(in the rows, 128 means zero)
which system made each run:
paz, trace 1 (11 x 20):
[[123 159 141 155 146  95 142 164 164 134 116 156  70 124 168 175 119 132
  109 150]
 [152 122 136 140 128  85 140 147 105 126 114 130  78 100 145 177 155 129
  151  81]
 [178  83 146 137 113 135 117 121  68 114 125 121 129 129 113 123 153  94
  146  95]
 [169  96 125 121 139 155 108 136 113 109 151  99 174 166 117  98 142  99
  122 162]
 [108 137 119 108 160 137 134 163 163 116 122  93 158 189 122 118 138 145
  127 174]
 [ 57 141 135 110 146 104 132 149 154 138  78 110 110 139 104 137 150 145
  128 135]
 [ 87 129 156 123 120 106  84 104 145 148  92 120 117  71  92 147 144 129
  131  93]
 [145 123 165 152  87 161  69  83 144 129 148 120 139  89 124 132 111 131
  124 109]
 [148 127 124 161  96 172 118 119 151 117 199 112 110 149 168 137  97 138
  113 145]
 [114 128  93 138 119 124 187 144 134 152 186 118  92 179 176 146 130 132
  122 114]
 [107 102 121 117 113  72 197 119  95 164 125 153 125 163 132 129 164 103
  125  75]]
siko, trace 2 (11 x 20):
[[116  71 141 127 117 162  63 178 152 112 152  71 159 127 107 140 147 106
  152  84]
 [106  97 126 137 152 163  83 187 185 150 164  72 124 158 149 155 153  98
  130 153]
 [130 130 132 148 127  91 117 166 153 165 169 102  89 193 189 167 176  97
  137 147]
 [147 149 175 167  55  92 105 134 113 125 160 109  77 181 163 155 149 101
  111 122]
 [164 124 174 146  52 119 104 111 121  92 194  96 128 160 121 118 115 130
   55 146]
 [157 111 157 134  93 166 168 135 157 119 210 119 171 172 134 111  99 166
   53 142]
 [111 131 141 134  95 175 206 127 155 194 179 158 125 166 151 120 124 184
   81 140]
 [104 161 117 120  64 133 180  73 108 229 160 170  97 130 131 111 155 166
  118 118]
 [119 192  94 105  42 126 130  54 108 183 159 145 139  84 110  96 108 126
  137  72]
 [110 190  53 105 102 152 118  89 162 121 174 128 158  64 120  95  42 104
  114 102]
 [113 168  26 121 181 134 180 141 171 111 167 156 115  82 168 124  39  98
  109 140]]
zav, trace 3 (11 x 20):
[[116 118 106 115 140 134  98 135 149 139 146 129 145 141 127 111 142 161
  150 185]
 [105 120 110 123 113 160 100 138 126 188 140 144 126 131 121 107 154 121
  145 155]
 [122 144 136 136  85 133 100 120 122 181 138 164 132 119 131 118 139  92
  131 107]
 [127 177 153 139  80 102  97 114 156 134 133 142 129 118 143 136 109 112
  118 107]
 [114 185 130 129 103 116 128 150 170 108 147 108 105 134 144 149 101 150
  102 129]
 [107 162  98 122 120 147 179 169 135 129 141 120  84 151 138 128 113 159
  101 144]
 [134 146 107 125 121 148 195 141  82 137 112 164 104 142 120  99 114 138
  104 142]
 [169 142 132 123 112 128 156  93  73 105 112 162 144 116  98  86 106 131
  106 138]
 [152 140 117 103 132 131 112  75 120  79 128 101 176 111  89  94 102 138
  119 144]
 [ 89 127  91 103 166 157 104  93 156 119 134  63 156 116  96 111 116 107
  129 145]
 [ 62 116  90 117 173 145 135 101 149 183 113 105 113 103 110 133 138  71
  131 111]]
zav, trace 4 (11 x 20):
[[128  68 100 112 130 135 146 225 120 126 144 162 178 160 126 112 148 144
  172  94]
 [160 113 141 134 154 149 102 195 134 137  91 201 184 145 140 100 134 104
  165 158]
 [168 123 150 133 136  96  64 130 156 159 140 170 161 123 138 108 151 120
  118 209]
 [127 150 142 110  89 114  63 109 169 187 165 117 147 135 128 119 174 172
  141 170]
 [ 94 153 147 132  61 175  76 156 155 192 157 106 111 140 122 126 150 133
  123 128]
 [110 164 141 147  63 146 141 160 149 178 160 144 110 148 152 132 113  91
   91  92]
 [124 199 156 147  78 106 171 137 144 129 126 169 117 164 161 127  88 125
   86 116]
 [126 179 147 134  89 106 175 138 132  73 127 152 110 155 130 111  78 184
   66 166]
 [132 147  91 104 113 157 186 129 110  85 157 133 130 142 107  79  84 200
   86 173]
 [123 138  76 104 136 198 177  98  83 118 126 136 155 139  90  54  90 135
  120 170]
 [116 127  88 112 143 154 132  51  85 139 110 141 159 104  85  61 104  66
  114 152]]
paz, trace 5 (11 x 20):
[[123  53 157 143 170 144 132 177 205  88 153 106 202 164 146 155 111 112
  128  86]
 [ 62  57 190 179 138 140 127 185 159 119 100 148 119 198 148 151 146 129
  125 136]
 [ 79  43 151 139 145  58  72 164 162 162 134 144 120 128 136 159 194 122
  146 130]
 [125  75 180 137  86 108  56 138 145 147 134 133 186 144 120 136 183 161
  196  87]
 [ 99  91 157 143  47 145  38 137 124 129 165 127 143 173 119  94 156 152
  146 163]
 [ 85 133 101 107  67 117  84 170 177 170 211 103 142 159 136 106 150 172
  123 158]
 [ 74 180 135 110  40 114 147 146 152 210 162 129 122 168 132 125 159 178
  123  98]
 [104 154 146 116  31  65 137  85 103 198 154 158  98 124 112 110 161 142
   81 116]
 [191 145 138 102  50  94 144  66 107 158 197 156 153  99 112 102 133 189
   77 127]
 [192 155 118 114  82 167 190  94  82 139 188 152 128 141 123  89 117 230
   93 171]
 [132 163  51  85 139 147 218 109  86 178 154 151  86 134 121  93 143 201
  112 189]]
sisaz, trace 6 (11 x 20):
[[129  68 156 145 124 173 137  61  90 135 123 120 141 121  95 112 130  82
  105  99]
 [124 126 117 128 157 137 130  53 154 130 156 106 172 161 137 104 106  79
  115 157]
 [123 177 102 120 147 116 165  84 150 112 119 153 159 153 144 107  98 167
  154 154]
 [ 65 169 114 126 131 111 152 136 131 120  66 172 104 106 116 123  98 146
  137 122]
 [102 119  95 129 124 113 120 157 129 143 120 178 116  68 121 122 108  94
  125  93]
 [168  93 134 159 130 148  93 128 130 109 148 165 136  81 142 133  98 103
  131 121]
 [159 112 128 163 159 161 120 130 139  81 153 109 106 139 161 149  97 117
  113 169]
 [143 139  94 125 160 131 178 164 107  94 132 107  99 176 157 137 120 131
  142 145]
 [130 127 120 120 134 103 151 169  81 115  74 138 121 162 121 117 155  97
  158 111]
 [127 117 137 111 130  86  72 154 118 129  94 127 153 121  99 111 158  81
  136 131]
 [166 132 129 106 143 130  60 130 158 122 138 101 160  90 105 133 149 155
  148 159]]
runa, trace 7 (11 x 20):
[[155  98 103 129 140 135 169 138 116 100 163 144 132 129 131 112 106 147
   96 151]
 [135 134 100 124 163 176 160 136 111 123 110 135 125 142 123 108 120 137
  133 168]
 [121 147  93  98 157 133 117 134 122 151  96 129 135 115 108 107 153 132
  161 163]
 [133 167 111  99 126 115 103 115 151 130 105 134 167  93 111 122 129 148
  172 112]
 [116 164 143 126 105 134  87 126 171  94 117 103 140  93 112 138  96 139
  131 103]
 [107 137 133 137 130 130 114 161 168 101 139  68 101 127 137 167 115 107
  108  92]
 [133 127 148 156 132 114 152 162 127 136 122 111  81 161 164 172 146  75
  127  88]
 [175 106 164 159 111  89 139 128  79 143 124 157 103 158 153 137 161  82
  121 125]
 [190  82 156 135 108 105 149 105  80 120 158 169 158 145 122  95 141 124
   92 151]
 [154  87 133 115 148 170 174 116 119 106 147 139 182 149  98  79 113 172
   83 173]
 [ 93 112 100  95 181 193 162 143 138 145  99 113 149 133  85 101 141 183
  131 173]]
Moru, trace 8 (11 x 20):
[[ 91  71 111 151 178  87 146  68 169 179 165 158 129 164 182 145 155 119
  141 174]
 [ 86 124 151 173  96  98 131  84 147  76 125 205 138 161 161 115  75 175
  136 164]
 [103  80 135 140  88 128 136 128  79  73 143 156  99 123  88  79  92 140
   53 169]
 [162  74  94 105 106 138 191 170  82 139 183 165 155 143 114  89 135 148
   99 114]
 [164 155 121 100 109 155 143 155  88 177 104 174 165 160 111  78 171 167
  164 154]
 [132 137 127  90 116  85  66 155 121 158 109 129 142 108  91 109 190 170
  161 170]
 [128 147  99 102  93 112  57 162 159 123 148 121 145  60 111 134 126 162
  170  96]
 [118 177  85 126 109 192  76 159 149 148 135 108  95  69 124 133  93 102
  147 118]
 [134 162  77 143 164 142 121 152 155 169 150 121  65 100 172 159 114  63
  131 145]
 [158 174 123 168 164  89 141 131 153 122 119 169  94 135 200 161  92  67
  132 147]
 [169 151 166 161 154  84 141 118 125  62  92 152 123 132 143 133  83  75
   68 164]]
siko, trace 9 (11 x 20):
[[ 92 109 119 128 133 112 130 114 126 157 151  97  87 132 119 132 141  80
   76 150]
 [176 140 140 136 121  98 140 102 128 148 152 126 148 146 151 136 138  75
  116 101]
 [150 151 164 168  99 157 106  98 140 107 135 150 127 129 151 134  91 128
  116 143]
 [130  95 115 140 119 127 145 111 128  98 176 141 127 134 135 115 107 176
  111 166]
 [128 103 111 124 116 159 196 147 100 137 147 149 127 160 130 111 124 151
  127 101]
 [113 149 128 122 103 165 146 121  95 190 109 161 110 129 109  93 145 120
  122 139]
 [136 162 111 100 100 105 104 103 129 172 129 152 158 101 107  99 138 128
  140 132]
 [123 165 103 117 113 135 114 138 164 113 134 142 157  83 126 126  87 140
  146  97]
 [101 138  77 123 162 137 136 156 161 117 137 125  94  80 135 147  94 130
  116 129]
 [148 140  80 127 172 107 172 140 107 135 122 123  78 111 149 149 133  97
  130 127]
 [178 172 139 141 137 122 133 110  78 110  82 131  93 127 134 134 133  90
  137 136]]
runa, trace 10 (11 x 20):
[[130 173 100 108 163 109 103  97 162 149 126 122 132  93 126 128 118 113
  123 167]
 [130 177 113 111 147  96 129  97 159  89 119  95 138 122 132 142 108 150
  148 125]
 [107 154 123 129 122 114 122 138 114  76  98  89  95 123 115 142 112 122
  140  97]
 [120 122 118 135 124 111 131 161 107 115 112 119 105 118 124 136 123  59
  123  75]
 [161 123 157 151 139 107 137 137 123 126 112 159 138 125 142 138 115  61
  106 103]
 [178  97 167 142 157  97 140 133 124  96 125 146 139 133 129 135 132 116
   81 156]
 [176  84 130 117 164 133 166 145 107 102 130 122 146 137 114 123 142 161
  106 149]
 [150 106 121 107 160 185 150 143  96 133  94 124 145 126  93 110 153 157
  152 136]
 [127 122 122 104 151 166  91 125 129 164  92 130 163  94  89 111 158 141
  168 127]
 [116 133 144 112 137 141  69 114 182 142 118 116 179  88 108 139 136 152
  172 109]
 [102 127 159 144 112 138  73 134 188 111 140  91 134 112 133 171 122 155
  151  95]]
sisaz, trace 11 (11 x 20):
[[ 67  89 147 140 114 175 147 103 137 125 133  87 143 190 117 121 129 119
  121 111]
 [ 97 124 127 116 129 122 164 126 163 173 142 142 184 191 142 112 143 123
  135 120]
 [109 128 164 133 112  91 138 121 141 163 103 197 150 145 129 114 143 160
  118 151]
 [ 85 117 132 122 109 108 113 129 136 156 131 163 112 103  99 106 129 159
   83 175]
 [127 114 101 124 107 176 130 119 114 161 166 152 116  94 115 101 118 162
  115 151]
 [133 149 126 151 114 198 139  95 100 160 134 146  99 129 139 115 113 121
  130 148]
 [122 179 112 146 104 136 150 103 113 148 137 143  93 156 158 113 107  80
  118 137]
 [143 173 115 135  82 102 144 122 104 104 134 158 130 137 138 104  91 104
  114 115]
 [138 156 138 130 108 130 124 154 132  75 117 145 147 114 109 103  77 115
   82 129]
 [158 146 114 116 162 155 149 174 146 104 124 125 144 103 113 119  88 118
   84 139]
 [178 139 119 123 186 141 173 142 117 123  97 137 123 103 122 136 123 106
  109 132]]
Moru, trace 12 (11 x 20):
[[143 138 137 171 124 191 166  33  83 177 116 169  97 126 150 123 106  67
  133 111]
 [149  92 139 149 160  94 126  47 133 142 167 131 143 182 160 117 143  87
   94 203]
 [135 121 135 134 122  91 155 120 154  51 162 144 175 193 148 107  89 190
  110 169]
 [102 120 118 109 114 146 177 174  82  69  94 135 121 146  75  84 108 184
   98 149]
 [127  73 102  87 133 119 168 173  68 168 109 150 135 109  78 104 180 143
  138  91]
 [144 119 140 112 112 144  90 124 120 194 105 170 184 109 109 108 179 148
  200  94]
 [115 138 144 128 103 154  15 117 167 161 139 108 142  95 112 128 155 153
  164 163]
 [106 143  86 138 103 146  70 152 173 122 198  83  77  97 158 157 106 148
  142 138]
 [107 184  68 157 108 146 145 155 120 123 149 129  47 127 182 145  80  75
  148 118]
 [132 154 112 154 149  82 160 135 102 134 103 171  85 155 173 122 109   9
  102 145]
 [172 129 175 146 155  59 152 130 147 100 113 186 184 150 143 114 102  66
   61 145]]

runs to name:
trace 13 (2 x 20):
[[125  74 203 139 159 164 181 154 129 123  77 115 166 175 103 144 155 128
  113  78]
 [ 94  89 205 141 140 158  93  79 144 191  82 123 135 142  99 135 190 140
  131 159]]
 | siko
trace 14 (2 x 20):
[[145 118  79  99 153 126 139 190 109 173 128 149  94  85 120 130 165 142
  141 133]
 [195 177 126 124 130 157 112 102 123 162 116 160 143  87 139 129 134 133
  169 122]]
 | runa
trace 15 (2 x 20):
[[108 106 104 117 132 112 126 111 116 127 134  99 130 120 118 139 142 102
  166  73]
 [104 122 127 135 149 117 119 158 138 113  88 124 127 115 128 147 130  89
  160  81]]
 | zav
trace 16 (2 x 20):
[[136 147 143 131  95 140 119 117 122 123 117 148 157 154 135 116 137 162
  183 110]
 [102 131 144 126  80 139  84 144 135 120 132 125 134 127 104 103 125 141
  119 136]]
 | runa
trace 17 (2 x 20):
[[102  82 131 103 145 116 124 125  99  92  68 132 200 138  72  93 139 103
  172  82]
 [ 72  85 148 127 177 157  82 161 166 125  66 139 179 113  92 115 129  84
  145 128]]
 | siko
trace 18 (2 x 20):
[[149 113 106 137 191 119 132 124 152  91 145 132 133 137 156 133 102 143
  120 200]
 [121 133  82 124 172 129 168 152  95 101 101 139  92 141 135 128 132 163
  160 165]]
 | sisaz
trace 19 (2 x 20):
[[115 135 114 100 133 147 126  58 132 112 124  93 125  49  76 131 107 176
  124  97]
 [103 110  64 114 163 189 145  64 136 159 159 100 122  81 121 125 113 133
  156 109]]
 | Moru
trace 20 (2 x 20):
[[141 122 113 153 153 160 120 180 137 127 149 123  93 157 161 135 123  99
  119 182]
 [159 131 134 150 140  95 150 186 117  96 115 156  94 164 169 146 131 115
  135 141]]
 | Moru
trace 21 (2 x 20):
[[123  94  94 121 151 129 183  76 111 156 149 169 114  92 119 107 113 138
   92 150]
 [150 117 104 130 146 125 162  79 112 140 143 197 154 122 142  97 122 162
  144 166]]
 | Moru
trace 22 (2 x 20):
[[190 178 168 142 123 164 133 186 113  88  98 118 103 175 141 138 142 184
  139 174]
 [161 123 136 108 130  73 124 170  61  92  94  79  77 136  99 149 185 129
  140 115]]
 | Moru
trace 23 (2 x 20):
[[ 87  89 159 153 104 176 125 103  77 194  97 158  58 122  99 117 175 157
  116 173]
 [155 127  90 101 148 101  86  60 145 195 175 121 147  84 136 125 167 130
  162 151]]
 | paz
trace 24 (2 x 20):
[[160 165  63 105 114 103 130 164 101 178 174 138  70 123 155 129 166 158
  149 173]
 [175 216 105 106  69 111 137 168  83 124 126 126 101 131 128 117 129 131
  139 102]]
 | siko
trace 25 (2 x 20):
[[103 177 127 138  83 118 149 100 178 139 167 161 126  98 149 130  70 154
   82 114]
 [ 96 204 113 146  96 161 162 103 153 110 136 131  86 130 157 132  67 176
  117 137]]
 | zav
